Small tables with named rows and columns. After each table, cells are looked up by row and column.

kip.csv
,sagun,podu,nipedu,nom,seno,nanir,rok,lumeg
domo,469,719,507,377,599,490,350,621
noni,333,753,618,349,584,352,481,448
fugovu,612,379,643,530,430,636,595,580
dodal,738,486,536,715,556,753,666,482
bara,443,746,583,465,585,333,618,335
rapuro,222,542,550,247,255,335,528,654
duna,636,793,559,617,576,582,511,404

rapuro, lumeg => 654
domo, nom => 377
bara, nom => 465
rapuro, rok => 528
domo, nanir => 490
dodal, sagun => 738
fugovu, seno => 430
dodal, nipedu => 536
bara, sagun => 443
duna, nanir => 582
duna, lumeg => 404
noni, nom => 349
noni, seno => 584

kitus
columns: soz, kisobis, daduki, golimiv, vele, gipu, veke
lezolig: [0.5, 0.6, 0.5, 0.1, 0.6, 0.5, 0.1]
zaz: [0.5, 0.5, 0.5, 0.6, 0.4, 0.5, 0.6]
demar: [0.3, 0.3, 0.6, 0.5, 0.6, 0.7, 0.5]
par: [0.5, 0.6, 0.5, 0.5, 0.4, 0.5, 0.5]
diz: [0.5, 0.5, 0.5, 0.5, 0.3, 0.7, 0.7]
fil: [0.3, 0.4, 0.4, 0.5, 0.6, 0.7, 0.5]
nisubes: [0.5, 0.5, 0.5, 0.6, 0.6, 0.5, 0.5]
govo: [0.7, 0.8, 0.4, 0.5, 0.4, 0.3, 0.4]
fip: [0.4, 0.3, 0.5, 0.5, 0.5, 0.6, 0.5]

What is the daduki of demar in kitus? 0.6
What is the gipu of demar in kitus? 0.7
What is the soz of diz in kitus? 0.5
What is the daduki of zaz in kitus? 0.5
What is the golimiv of govo in kitus? 0.5
What is the veke of govo in kitus? 0.4
What is the kisobis of fil in kitus? 0.4
What is the golimiv of lezolig in kitus? 0.1
What is the vele of diz in kitus? 0.3
What is the golimiv of fip in kitus? 0.5
What is the veke of zaz in kitus? 0.6
What is the veke of lezolig in kitus? 0.1
What is the gipu of par in kitus? 0.5
What is the veke of fip in kitus? 0.5
What is the veke of demar in kitus? 0.5
Which row has the largest soz? govo

bimemav.csv
,dipama,vizakit,bakefu,zug
zagozim,49062,70023,70819,13076
lem,56630,52998,76239,13416
vuvuz,89867,69497,16245,34731
lubuv,76942,2911,57330,88972
sogusar,82023,44869,40352,66348
lelagi,60973,23078,21865,8880
vin,27926,24974,52731,85862
zodona,78261,12740,54745,53188
vugizi,40764,62752,20242,35312
ser,50122,49111,65523,11363
fised,50909,71045,50538,60633
kul,57413,32678,88814,85589

dipama of zagozim is 49062
zug of lubuv is 88972
zug of lem is 13416
zug of fised is 60633
zug of sogusar is 66348
zug of zagozim is 13076
vizakit of lubuv is 2911
vizakit of lem is 52998
zug of ser is 11363
bakefu of sogusar is 40352
bakefu of vuvuz is 16245
dipama of lem is 56630
zug of lelagi is 8880
dipama of lelagi is 60973
vizakit of lelagi is 23078
zug of vugizi is 35312
dipama of kul is 57413
bakefu of vugizi is 20242
bakefu of ser is 65523
dipama of sogusar is 82023
Row with the largest vizakit: fised

bab.tsv
	mupe	ser	vafeted	ker	govuzi	lakap	dilokag
nok	-35009	8850	-40974	-68439	-29148	-38509	-45109
dubita	-39512	18797	-8561	-54640	-29878	6479	-58560
dov	-586	22811	-25126	-6373	-15187	10907	10401
tigab	-20871	-70507	-29217	15894	-8107	-51212	18225
mur	-58487	-61502	-26920	-53895	-40984	-61789	-60834
dipo	20935	53777	-10033	-89388	-2584	9679	-87250
babami	-35162	-65242	-49577	-8947	-36812	-96901	9133

mupe of dov is -586
mupe of dubita is -39512
ser of nok is 8850
govuzi of nok is -29148
ser of babami is -65242
mupe of mur is -58487
lakap of babami is -96901
dilokag of tigab is 18225
vafeted of tigab is -29217
mupe of tigab is -20871
mupe of babami is -35162
ser of mur is -61502
ker of tigab is 15894
dilokag of babami is 9133

Table vuvar
|  | vok | lukibek | ruvun | tari | pez |
|---|---|---|---|---|---|
| busuzat | 10.0 | 10.7 | 16.0 | 45.6 | 48.5 |
| muzolin | -44.1 | 0.3 | 33.5 | 56.0 | 18.8 |
| vekagi | -7.3 | 9.9 | 21.6 | 36.4 | -17.1 |
| zapaziv | -19.7 | -41.4 | -23.6 | -50.4 | 62.2 |
| salabin | 77.1 | 85.6 | 38.1 | 57.2 | 59.4 |

vok of zapaziv = -19.7
pez of vekagi = -17.1
tari of muzolin = 56.0
lukibek of vekagi = 9.9
ruvun of vekagi = 21.6
ruvun of muzolin = 33.5
vok of busuzat = 10.0
tari of busuzat = 45.6
lukibek of muzolin = 0.3
vok of salabin = 77.1
tari of zapaziv = -50.4
ruvun of busuzat = 16.0
ruvun of salabin = 38.1
ruvun of zapaziv = -23.6
tari of salabin = 57.2
pez of zapaziv = 62.2
lukibek of zapaziv = -41.4
lukibek of busuzat = 10.7
pez of salabin = 59.4
vok of vekagi = -7.3

vatotob =
         gora  niremes  kef  robuke  muk  defet  zug  tovipe  filal
vib       149      143  141     150  158    119  131     149    146
zud       152      141  151     131  146    128  161     140    135
vasem     140      138  151     147  151    136  142     156    161
zeparuf   157      143  146     150  144    154  151     129    125
mataga    153      180  141     157  167    142  145     201    140
zod       159      122  152     134  139    149  139     144    159
lifirok   145      139  146     131  142    158  141     151    152
buvi      162      134  132     141  142    146  154     151    143
fopeb      25      179  227     145  242     61  208     187    216
rik       147      138  142     151  150    148  148     135    149
rop       136      155  145     150  157    153  139     146    140
boku      147      136  158     153  132    159  139     145    137
vatope    116      160  140     159  158    107  179     155    176

What is the kef of lifirok in vatotob?
146
What is the tovipe of zeparuf in vatotob?
129
What is the tovipe of buvi in vatotob?
151
What is the tovipe of lifirok in vatotob?
151
What is the filal of vatope in vatotob?
176
What is the zug of fopeb in vatotob?
208
What is the filal of mataga in vatotob?
140
What is the robuke of boku in vatotob?
153
What is the muk of rop in vatotob?
157
What is the kef of zud in vatotob?
151
What is the tovipe of mataga in vatotob?
201
What is the niremes of buvi in vatotob?
134

goken.csv
,zokub,lezili
sem,79.4,77.7
tefab,88.7,85.9
pim,74.7,88.1
gil,70.7,6.3

What is the zokub of gil in goken?
70.7
What is the zokub of pim in goken?
74.7
What is the zokub of sem in goken?
79.4
What is the lezili of pim in goken?
88.1
What is the lezili of tefab in goken?
85.9
What is the zokub of tefab in goken?
88.7
What is the lezili of gil in goken?
6.3
What is the lezili of sem in goken?
77.7
Row with the largest lezili: pim

Table tozu
columns: kirami, tidi
zodapor: [3, 1]
kiriguk: [29, 199]
rad: [15, 84]

tidi of kiriguk: 199
tidi of rad: 84
tidi of zodapor: 1
kirami of zodapor: 3
kirami of rad: 15
kirami of kiriguk: 29

ges
|  | difadi | pora | mufesum | ruzo | kaseteb |
|---|---|---|---|---|---|
| pubo | 198 | 175 | 197 | 102 | 212 |
| saz | 56 | 188 | 86 | 27 | 109 |
| dat | 200 | 153 | 6 | 96 | 30 |

difadi of dat = 200
mufesum of pubo = 197
pora of pubo = 175
kaseteb of dat = 30
pora of saz = 188
ruzo of dat = 96
pora of dat = 153
kaseteb of saz = 109
ruzo of saz = 27
difadi of pubo = 198
ruzo of pubo = 102
kaseteb of pubo = 212
mufesum of dat = 6
mufesum of saz = 86
difadi of saz = 56

Table minunen
         vok  pano  mim
zok       22    50    2
laziti    70    41   87
maroduv   22    51    2
tilu      21    50    2
pez       22    51    2
kitobe    70    42   87
nosebul   21    50    2
kadirav   25    88   63
gisuzel   67     1   33
palo      67     3   33
tedip     26    88   63
sud       22    51    2
mipad     67     2   33

What is the mim of kitobe in minunen? 87
What is the pano of laziti in minunen? 41
What is the mim of palo in minunen? 33
What is the mim of tilu in minunen? 2
What is the vok of tedip in minunen? 26
What is the mim of sud in minunen? 2
What is the mim of kadirav in minunen? 63
What is the pano of mipad in minunen? 2
What is the mim of nosebul in minunen? 2
What is the pano of sud in minunen? 51

Table pero
,bom,pel
soge,81,54
guvagif,127,179
zunov,131,198
kag,84,58
dimom,105,75
lem,129,183
zas,90,61
vesi,130,195
garepir,88,60
rur,106,76
zokeka,106,75
mup,81,54
memokig,81,55
meligi,130,196

zas, pel => 61
garepir, bom => 88
dimom, pel => 75
soge, pel => 54
zokeka, bom => 106
kag, bom => 84
rur, bom => 106
zunov, bom => 131
dimom, bom => 105
guvagif, pel => 179
zas, bom => 90
memokig, bom => 81
rur, pel => 76
mup, pel => 54
guvagif, bom => 127
zunov, pel => 198
zokeka, pel => 75
vesi, pel => 195

bif =
,goguk,bezip,fenuz,gafer,gezisa,zopaf,puzubed
bareka,2830,6968,1561,5393,-343,1831,1968
vubid,-7442,3530,3089,6197,6016,3712,942
zot,-2075,-52,7375,4885,1035,2189,5379
zev,4170,162,6053,3360,-2666,3595,6437
ludero,2530,-856,1887,6193,-2830,4424,9888
pide,1117,5178,3546,4666,-3492,-4570,1721
timati,-5661,-1773,6707,1971,7732,3308,3549
zipe,-197,-308,7035,4708,1610,-3402,2599
zul,4105,973,2973,1272,-502,2408,5733
bezar,5814,6955,-1066,4919,-5329,-2005,2035
zosutun,2610,6493,-222,4181,-1497,-139,2864

zot, zopaf -> 2189
zot, fenuz -> 7375
timati, goguk -> -5661
pide, puzubed -> 1721
pide, fenuz -> 3546
vubid, gezisa -> 6016

